In the rows, 128 means zero.
Each path below is one point turned by a fixed rotation once a step. After each direction that follows a path, write how fast that rotation turns it, in degrees each step (0 if it stays still).
Each turn is a multiple of 5 degrees from 10 to 175, or 0.
Each row of a path follows its step; steps can be skipped.
path 1
step 0: [118 135 120 124 123 129 115 124 132 132 131 128 124 135 129 137 130 119
 140 137 125 122 132 121 130 126 124 126 130 121 123 124 125 123 128 128]
step 1: [132 124 122 131 129 127 128 121 142 130 121 130 122 131 128 138 132 117
 130 129 128 132 128 129 135 130 114 123 134 119 122 117 130 131 124 128]
step 2: [134 121 127 123 121 130 119 118 127 131 125 120 117 139 126 142 134 114
 129 127 124 130 135 129 125 129 128 125 126 131 131 126 127 130 123 129]
step 3: [139 127 125 129 125 124 119 133 120 137 123 130 128 135 137 139 127 117
 119 129 128 126 130 135 133 127 118 126 134 130 127 121 121 126 128 128]
step 4: [134 128 126 123 125 131 124 136 128 134 128 122 124 132 138 133 128 112
 128 131 120 123 128 132 129 130 128 137 127 118 138 125 131 133 131 116]
step 5: [131 125 125 130 130 124 129 138 129 128 129 123 124 130 135 129 131 116
 126 128 128 126 130 124 146 144 125 126 123 127 135 124 121 124 132 127]
step 6: [122 126 117 125 114 135 132 133 129 131 133 120 130 137 127 134 128 122
 124 132 122 127 124 127 134 138 124 124 130 125 136 133 130 119 127 121]
step 7: [125 119 124 126 121 128 131 134 134 127 130 127 137 137 140 136 130 122
 131 126 132 131 113 122 133 130 119 124 121 124 127 127 120 130 126 130]
step 9: [132 122 123 127 124 131 131 129 133 120 132 140 120 135 139 136 128 123
 125 132 132 131 129 129 126 132 123 125 123 122 117 119 125 117 127 125]
step 10: [136 126 119 123 127 133 127 126 135 132 139 127 111 136 127 129 126 118
 120 127 131 126 121 128 118 128 126 122 126 122 130 127 125 128 131 130]
Directions:
[128 132 128 126 130 129 125 131 125 128 128 131 131 127 131 128 128 127
 131 127 127 127 129 127 128 127 129 131 127 126 125 126 128 130 129 126] => 85
[124 128 129 127 129 126 131 130 127 128 129 129 130 130 125 129 129 127
 131 130 129 129 124 126 132 128 129 130 129 128 128 130 128 125 129 126] => 45
path 2
step 0: [125 131 129 121 130 137 128 117 123 137 136 131 127 131 132 130 131 133
 120 122 124 132 131 124 131 120 125 130 114 122 123 131 123 118 137 129]
step 1: [127 127 136 120 128 138 134 128 126 134 125 123 126 123 136 131 137 124
 127 128 117 127 122 123 132 112 126 129 125 129 138 123 134 132 121 129]
step 2: [126 132 126 126 118 129 128 128 127 142 142 127 134 125 128 130 127 126
 127 135 123 130 139 120 129 123 120 118 126 130 139 127 123 119 125 121]
step 3: [128 131 137 131 130 123 123 127 123 127 122 121 140 121 123 126 136 127
 131 140 128 130 133 121 135 118 126 134 135 128 139 135 136 129 126 123]
step 4: [127 127 130 141 116 129 122 128 119 135 124 131 135 127 123 120 127 125
 138 134 138 137 130 133 129 127 124 123 119 124 132 127 125 121 127 126]
step 5: [123 134 124 131 132 122 126 124 129 130 115 125 136 129 124 128 131 125
 128 134 131 136 119 122 140 123 124 135 124 118 115 133 125 125 123 132]
step 7: [123 135 134 121 132 130 129 115 127 130 130 132 127 123 127 127 132 128
 114 130 125 129 125 115 129 135 118 131 125 119 124 126 117 134 124 124]
step 8: [122 120 136 134 128 139 133 133 121 122 137 126 132 124 134 122 126 116
 114 130 125 131 123 124 127 129 124 127 129 128 137 124 131 133 122 129]
step 9: [130 130 134 130 125 134 125 113 130 127 141 123 142 131 122 128 124 125
 124 134 133 124 132 122 130 129 115 125 130 130 124 118 128 127 129 127]
step 10: [129 117 133 129 127 133 126 125 118 125 132 124 144 132 127 124 130 118
 136 129 123 128 124 125 131 128 130 139 128 128 125 133 141 128 133 126]
Directions:
[125 128 126 126 128 126 124 131 128 126 127 131 126 129 127 128 130 126
 126 129 131 128 130 129 126 127 127 128 126 124 126 127 129 130 126 129] => 45
[127 127 127 129 126 128 126 128 128 127 127 126 133 128 123 130 127 129
 130 126 131 127 128 127 128 128 134 128 128 126 129 128 128 128 127 127] => 55
